In the rows, zero is written as 128.
The rows below come in pairs that one turn or mirror swaps. Which row does each named row swap with?
The rows were stretched afterwards, more along some directions than others.
votor: [119 110 132 112 133 136 141  88 157 129 125 126 125 109 114 125 121 129
  97 102 114 137 114  99 145  94 137 125 137 127]
lagum: [132 153 123 107 100 123 152 130 108 100 124 119 161  92 118 129 141 116
 120 130 120 104 155 134 113 164 135 133 167 126]
lato: [144 148 108 112 124 145 114 145 139 141 149 138 157  92 112 129 148 117
 102 105 133  90 144 116 117  95 146 150 146 120]
zer: [144 135 110 159 132 134  88 123 181 112 114 102 168 105 119 134  67 132
  99 137 123 159 102 119 145  86 142 105 128 129]
lif: [123 193 119 121 129 138 143 124 111 117 125 104 149 108 114 113 156 125
 109 121 135  68 145 123  85 103 152 151 186 151]
kir: [134 151 108 124 134 130 138 156 162 105 130 151 118 108  95  95 146 131
  63 143 153 113 104 108  80 130 146 115 155  85]
Mar: [116 139 131 132 121 123 112 148 154 136 140 112 131 125 126 107 111 116
 128 134 142 114 131 159 140 121 144 147 171 134]
Domov: [151 183 132 158 170 140 129  88 140 126  91  68 133 114 105 128 121 143
 105 139 135 109 163 132 109  85 138 155 154 147]
mago: [149 174  87 118 122 134 143 104 132 129 125 129 170 100 117 138 120 103
 126 142 148 134 111 130 116 151  94 154 141 105]
mivo: [150 167  94 144 140 171 151 112 109  98 149 109 152 112 111 146 132 148
 102 137 114 123 133 119 116 113 143 119 144 140]
kadun: [123 170 117 111 122 142 139 148 139 137 121 152 149 120 111 122 118 163
  99 116 131 153 120 138 111 142 118 135 134 108]
kugub: [119 179 121 173 165 144 112  60 135 121  95  70 145 144 119 153  80 116
 102 125 150 125 128 106 124  74 176 111 180 159]
kodi: [136 170  94 162 106 155 134 135 171 126  86  71 156  87 122 125 104 106
  85 142 140 169 106 120 129 112 157 113 156  97]
zolim: [125 147 126 141 124 180 148 115 107 129 101  73 116  94 130 138 126 169
 111 125 112 122 140 138 121 125 102 167 167 145]
kogil: [157 127 120 126 113 148 148  98  92 108 127 129 175 107 109 139 121 153
  97 139 107 138 134 101 112 127 107 124 141 125]
Kob: [137 137  95 126 118 156 127  94  92 118 130  54 130 139 107 146 149 131
 117 132 122 107 139 112 137 133 127 168 203 129]
rana: [132 141 125 128 126 160 160 114 120 118  92 128 110  91 101 132 141 157
  87 116 116 157 147 124  88 142 113 120 136 100]
Ret: [102 164 123 142 109 152 139 129 124 116 148 112 151 122 119 131 118 151
 130 153 120 135 134 139 130 146 142 125 161 113]
Rodat: [128 166 117 145 161 120 111 120 183 117 141 124 136 136 124 105 123 127
  83 146 164 129 116 121  94 101 162 102 131 130]
Roko: [113 139 110 119 111 123 133  84 195 113 127 110 173 101 139  92 108  87
  80 149 142 144 110  95 117 127 152 104 159 100]
bise: [120 122 119 135 116 149 138  87 131 120 112  66 112 135 141 124 155 114
 105 128 106 125 113  90 126 107 133 140 145 152]
sigi: [113 140 109 129  92 180 160 133 103 104 104  95 127 101 109 140 154 160
  84 154 107 118 124 116  77 144 137 114 158 109]
zake: [140 177  92 123 159 144 122 136 180 126 138 101 136 108 102  88 159 142
  77 135 157 119 115 107  97 117 126 151 169  95]
lubo: [106 157 117 131 151 132 114  51 148 133 113 137 147 112 146 106  74 133
 130 109 117 101 136 122 111  86 150 120 126 143]
fizi: [107 175 112 156 159 140 119 106 185 109 114 117 123 152 119 124 114 131
  77 129 154 142  96 108 103  88 182  94 167 126]
Rakul: [109 169 109 127 128 139 128 107 143 143 120 141 162 132 109 133 131 114
 119  93 160 116 106  89 115 120 151 133 164 114]
figep: [102 128 131 108 139 144 144 109 133  93 163 121 100 144 147 104 144 173
 131 142  90 133 138 154 142 145 120 124 122 148]
Sezi: [111 144 129 131 132 168 156 123 126 100 120 110  94 107 145 114 130 178
 116 140 101 132 138 170 115 148 110 131 125 155]
Fela: [130 128 124  98 121 113 136  58 128  96 140 100 149  97 137 101 137 101
 124 138 119 109 167 137 120 156 125 139 170 126]
zivov: [103 130 141 145 114 162 149  91 114 130 110 127 143 146 152 165  98 150
 118 112 124 150 117 104 135 114 123 123 159 139]
Tuni: [123 149 113 105 137 113 119  92  98 112 142 140 161  99 119 107 129 158
 124  98 116  78 150 150 124 140 148 145 163 140]
kat: [139 173 106 154 130 144 119 143 164 124 102 125 122 123  86 144 126 144
  83 122 146 103 108 123  84  98 126 146 141 125]
nuko: [122 119 110 115  96 134 122 145 130 121 103 127 137 104 103 116 126 120
  86 140 137 130 111 100 109 136 152 120 198  96]
mogob: [110 154 102 151 132 160 102 116 127 112 150  91 174 134 133 129 112 159
 111 145 132 150  93 141 143 129 156 128 156 132]
Mefa: [131 142 121 135 151 157 132  71 151 130 128 114 132  94 125 109 128 108
 113 118 128 114 113 114 105  78 134 140 115 117]
pamuf: [109 159 141 121 151 129 134 115 108 139 126 109 136 154 124 117 131 140
 103 135 111 108 131  58 122  99 159 120 152 159]
Nofat: [148 131 116 154 124 161 147 119 150 111  90  87 110 114  88 156 131 162
  78 123 130 115 118 126 109  91 114 115 152 124]
roba: [ 97 138 114 130 110 131 120  95 171 131 145 105 137 152 131 113  97 118
 112 134 125 123 100 126 134 107 146 144 132 136]
gemu: [142 165 113 156 138 152 124 161 168 141 125 134 112 102 120 122 111 130
 110 112 144  97 119 144 134  91 143 154 137 120]
Rubis: [103 159 119 110 138 120 143 112 155 116 159 152 136 135 150 119 131 151
 134 137 117 136 118 129 125 154 129 124 108 145]
dofo: [131 155 139 137 169 146 129 127 140 108 113 106  84 132 118 116 117 165
  70 148 135  96 137 143  84  91 129 108 153 155]
duzi: [143 147 108 113 122 138 121 108 107 138 127 103 175 141 118 131 125 124
 129 142 140  93 122 107 126 174 116 158 171 104]
Tibat: [151 136 100 132 109 129 137 143 135 126 121 156 152  92  99 146 140 130
 114 121 127 110 111 114 134 107 140 131 161 106]
punor: [129 177 124 152 162 173 138 101 130 108 131  76 109 144 140 131 127 166
 108 147 110  94 122 151 146 114 135 152 154 156]
tes: [133 198  96 125 176 146 143 106 135 128 146 141 144  89 113 111 134 159
 103 122 141  63 120 148  93 104 113 159 125 121]
riri: [146 155 119 136  85 154 133 123 146 153 108  74 181 104 133 152 117 103
  93 125 137 141 105  98 142 128 141 154 175 102]
Kebit: [134 149 119 112 138 117 152 124 141 107 123 101 148 107  97 103 161 106
  99 155 143  82 146 131  89 117 129 138 175 116]
Vemup: [143 178 111 181 160 142 101 105 136 122  92  96 158 106 118 135  71 141
  96 126 155 149 113 132 109  87 149 125 165 138]
keni: [131 121  98 146  90 172 140  99 156 114 141  81 162 117 139 134 102 129
 126 176 108 197 105 135 160 173  92 136 134 101]
Sav: [131 147 131 113 123 108 127 127 152 127 120 151 137  96 120 118 102 133
 115 106 111 116 163 120 134  99 149 123 165 138]
Molap: [137 162 103 124 162 131 116 125  99 119 140 128 124 141 113 129 142 146
 135 134 143  77 144 145  95 123 118 151 167 150]
rez: [138 157 130 140 150 172 160  95 134  92 114  84 103  81 121 123 150 158
  86 143 111  89 155 120  96  99 148 127 170 132]
Riki: [133 140 105 143 132 157 123 109 164 126 130 109 159  81 140 113 100 121
 126 138 122 109 115 147 132  94 141 138 136 118]
Lanu: [147 153 119 147 132 143 124 160 164 131 127  88  96 134 120 104 162 131
 100 129 135 115 111 133 115 103 120 159 129 139]
nanom: [124 145 111 160 109 152 111 136 183 136 106  93 125 141 131 137  88 123
 114 133 141 159  95 145 159 112 129 142 149 142]
vomo: [118 143 129 135 107 106 106 103 123 146 101 129 193 126 149 137  84 115
 138 119 123 152 117 116 141 151 137 127 139 133]
gik: [161 158  96 143 135 129 126 106 161 116 116  98 162 113  84 122 118 122
  75 140 158 113 115 110 102 124 127 145 187  87]
forob: [139 169 112 157 138 175 140 148 162 138 110  90 107 134 102 127 142 159
  88 137 136 119  92 134  96 108 103 145 117 120]
fepu: [126 123 136 124 103 166 165  89 106 103 100 116 140 101 128 143 103 150
  97 136  85 132 144 105 118 120 112 128 162 134]
daba: [114 149 141 136 128 147 151  74 172 111 113  96 123 111 143 102  95 169
  90 147 103 153 143 126 123  96 124 129 154 143]
fumu: [134 149 111 141 126 127 106 150 189 135 129  93 149 111 124 110 104  95
 116 130 132 108 105 133 135  85 141 157 148 129]
dap: [154 111 118 120 111 142 105 104 126 124 132 122 183 130 122 172  95 106
 117 145 152 169 106 113 151 141 126 123 175 101]
zabi: [127 137 118 107 117 127 124  92 127 123 165 115 155 119 134 119 129 157
 124 126 118 126 126 156 119 178  90 175 130 132]
budim: [123 149 120 123 113 117 143  83 164 116 139 100 166 117 129 132 113 125
 119 131 116 153 117 135 144 145 101 158 113 113]
Papev: [118 157 108 137  86 165 151  93 135 117 120 111 168 115 108 144 105 139
  75 134 139 154 122 107 105 145 133 111 193 117]
nek: [134 124 110 109 132 135 129  43 105 104 124 122 153 117 118 138 136 122
 106 139 131 125 141 108  93 143 125 123 168 114]
zupaz: [115 141 141 123 139 144 154 103 102 117 103  74 119  94 123 116 155 127
 132 128  85 111 153 123 122 128 130 132  88 146]
danug: [125 142 107 110 115 140 135  85 123 114 145  93 163 140 129 139 148 131
 129 155 143 166 112 132 137 179  94 147 181 113]
gifo: [122 115 116 151  97 131 111 132 169 132 122 116 101 145 127 150  68 138
 113 142 135 153 117 157 149 114 121 115 159 129]
nata: [131 134 115 121  93 159 168  97 153 124 126 106 142 112 158 121 127 116
  98 150 127 139 129 101 111 161 146 121 156 112]
Dopu: [130 156 119 132 112 169 158 115  90 128 131 114 151 120 107 152 143 154
 122 139 132 152 108 113 138 169  96 145 152  97]
luz: [124 149 122 152 151 156 150  83 154  95 130 107 124 118 150 120 123 124
  89 143 115 132 119 119 117 109 164  97 123 142]
lugu: [121 148 117 146 116 164 141 100  98 125  97  83 159 100  98 150 131  87
 106 114 121 112 131  83 123  88 164 127 156 118]
bomi: [148 168 104 160 144 138 116  85 168 124  89  64 157  75 119 136  81 114
 116 126 145 137 127 137 132  90 141 136 149 138]
gep: [ 96 178 115 157 149 152 122 134 136 120 134 126 131 155 120 156 125 171
 100 135 156 151 113 122 121 140 157 124 155 130]
foz: [129 150 106 142 166 154 138 109 144  81 138  96 108 118 122 112 131 148
 112 167 106 133 121 132 131 101 135 123 139 126]
duduz: [154 135 117 125 133 139 154  91 141 115 129 100 122 109 139 114 161 113
 135 141 139  87 143 152 121 152 109 179 167 113]
rikob: [107 113 114 137 123 133 126 120 148 133 121 149 122 181 109 156  97 146
  99 135 140 169  87 107 126 109 126 114 143 111]

Molap swaps with rez
Kob swaps with sigi
nek swaps with zolim
mogob swaps with lugu
Rodat swaps with gemu
kir swaps with Lanu
kodi swaps with roba
nata swaps with gifo
fepu swaps with danug
Sav swaps with Rubis
Ret swaps with mivo

The rows below come in pairs that one turn or mirror swaps. Which row does each named row swap with?
The rows were stretched afterwards, more along some directions than others.
Buzi: [159 127 118 118 104 106 106 118 111 120 123 131 160 130 137 135 141 143
 157 119 115 123 115]
zed: [121 136 131  96 131 144 132 107 107 168 117 146 115 105 142 113 132 136
 102 162  63 112 152]
Luser: [113 116 102 110 131 147 120 163 125 140 148 140 123 148 118 140 137 128
 136 136 106 129 144]
Bivok: [160 131 138 138 187 151 125 101 147 124 110 138 114 111  83 164 120  89
  93 107 137 140 144]
mese: [174 151 104 159  98 117 123 117 108  79 104 115 137 106 144 112 137 144
 160 113 155 133 147]
nub: [157 178 153 110 101 104 150 121 105 123  95 133 131 139 123 166 115 121
 104 136 116 122 128]
libim: [143 144 139 150 135 148  83 137 158 180 102 144 133 146 139 128 136 124
 130 146 113 135 166]
tuzub: [139 155 130 148 106  93 149 123 122 138 121 130 142 130 125 132 114 127
 120 118 133 137 124]
per: [115  69 132 162 139 112 107 122 150 140 162 151 155  79 143  98 139 117
 117 127 138 124 112]
suzo: [146 147 122 114 119 140 109 143 157 126 104 141 108 164 105 165 130 146
 142 130 132 139 158]
zoruf: [128  91 127 126 146 133 135  93 139 143 140 131 128  87 113 133 121 137
 105 128  99 151 109]
Fidam: [120 145 120 133 110 109 159 121 111  74 129 113 123 132 168 114 140 137
 152 145 124 125 148]
bunu: [104  81 149 115 136 114 133 103 132 129 136 125 144  84 130 115 132 135
 103 144 110 152 114]
vad: [166 141 106 113 114 133 101 136 148 147  90 135 133 181  98 151 121 151
 151 117 134 120 161]
gon: [163 102 136 111 116 149 106 107 145 142 142 160 143 108 140 134  96 125
 108 132 128 112 118]
Dori: [109 122 129  87 103 130 138 153  90 156 171 151 122 140 158 126 109 144
 121 160 105 115 123]
Fule: [106 120 132 124 133 128 140 147 111 129 115 146 120 121 174 112 137 156
 153 166  80 160 143]
rugar: [114  77 128 134 147 118 139  90 138 143 146 132 128  82 124  97 130 149
 109 136  99 143 110]
duvu: [106 142 100 111 119 141 109 159 117 145 134 163 110 126 142 138 137 164
 156 163  67 124 149]
ronem: [153 152 129 108 124 158 121 128 121 156 115 138 106 161 124 146 120 115
 117 156 107 158 146]
zelin: [130 156 116 133 123 147 130 130 139 102 132 119 116 102 139 139 115 141
 145 130 111 125 148]
Guket: [164 148 107 162 113 120 114 117 107  87  95 112 132 120 151  98 142 146
 173 123 142 140 165]
gugab: [131 140 140 116 113 131  93 147 121 101 153 107 131 148 147 148 146  92
 141 126 139 113 107]
ger: [136 170 143 103 114 162 117 148 122 149 141 134 143 166 143 182 108 102
 131 132 101 141 121]
mazin: [110 114 148 135 146 139  88 133 136 154 124 125 143 116 118 167 139 131
 117 118  99 131  95]
kapi: [136 134 145 115 118 142 122 114 122 127 125 103 131 137 152 117 134 117
 127 146 126 159 148]
pala: [138 123 156 114 114 142 138  94 118 171 117 148 151 118 141 126  93 117
  82 130 132 124 126]
kipe: [121 112 153 105  75 127 102 153 155 133 139 113 153 113 170 145 133 127
 130 126 116 151 134]
pepil: [127 144 106 141 124 143 142 128 109 140 111 140 115 153 150 131 126 167
 148 146  99 143 153]
tirot: [161 164 122 105 124 168 138 148 146 115 102 134 103 168 108 177 111 107
 116 136 136 149 163]
fibil: [122 122 146 136 126 150 118 125 138 141 126 125 122 133 148 116 134 115
 116 140 144 136 175]
Tov: [147  98 135 143 151 136 130 116 156 145  86 150 114 106 108 146 126 128
  92 137 109 145 150]
Mibi: [ 99 128 119 122 137 152 126 167 127 120 144 144 102 129 122 154 154 127
 128 147 102 155 146]
niro: [ 98 121 104 113 103 105 124 151 110 155 170 130 122 136 166  77 134 167
 159 158 103 119 150]
fufur: [145 162 123 120 102 102 158 117 120 110  83 115 136 138 134 104 124 146
 130 131 138 130 153]
pumon: [148  83  89 115 132 130 119 126 134 127 105 147 119 112 105 120 141 179
 137 133 117 137 151]
nare: [174 152 126 123 102 116 151 130 126  94 115 149 117 159 155 139 101 116
 155 135 145 141 126]
fivi: [120 152 164 110 133 135 136 146 129 137 157 129 140 160 150 133 106  89
 120 167 153 106 145]
remip: [184 153  95 162 103 117 113 116 116  91  77 112 132 119 128 118 139 148
 164 112 149 145 161]
zop: [137  96 126 151 152  96 128 112 109 154 118 154 152  98 113 108 142 152
 121 149 120 112 124]
Fer: [118 130 104 125 120 143 128 139 141  95 156 115 114 104 147 122 113 135
 154 134 124 127 149]
firog: [119 146 121 137 137 146 135 127 140  97 143 120 113 106 143 133 110 126
 148 131 111 129 147]
lino: [141 135 122 129 131 131 142 123 106 146 161 148 104 126 135 135 115 107
 110 153 119 111 115]
Lop: [126 137 150 128 131 146 129 114 129 151 119 114 126 140 146 111 129 122
 115 150 114 162 148]
kazip: [198 122  91 121  73 142  97 145 145 164 136 164 118 143 121 170 112 135
 137 104 119 141 115]
mabon: [ 88 107 181 132 128  98 131 109 117 131 128 102 162  92 172  99 137 131
 109 157 132 125 133]
roka: [161 185 139 137  82 121 123 142 113  97  95 138 147 157 145 159 120 106
 142 126 157 141 141]
disu: [140  86 122 115 122 148 114 142 141 141 137 145 109 147 156 103 120 128
 126 156 145 132 166]
fuvun: [124 114  72 114 127 134 151 135 112 168 138 162 104 126 121  96 114 182
 134 143  91 123 135]
kap: [109  97 125 133 155 147 123 113 155 157 138 146 104  94 116 127 133 139
 106 140  96 120 157]
Namel: [169 155 157 144 129 156 107 114 117 146  71 145 147 108 133 154 136 108
  93 141  95 151 145]
vano: [111 101 133 107 182 157 104 126 139 130 148 124 110 114 132 111 140 119
 126 144 121 129 171]

libim swaps with per
kapi swaps with zoruf
fufur swaps with fuvun
gugab swaps with mazin
ger swaps with Buzi
kap swaps with fibil

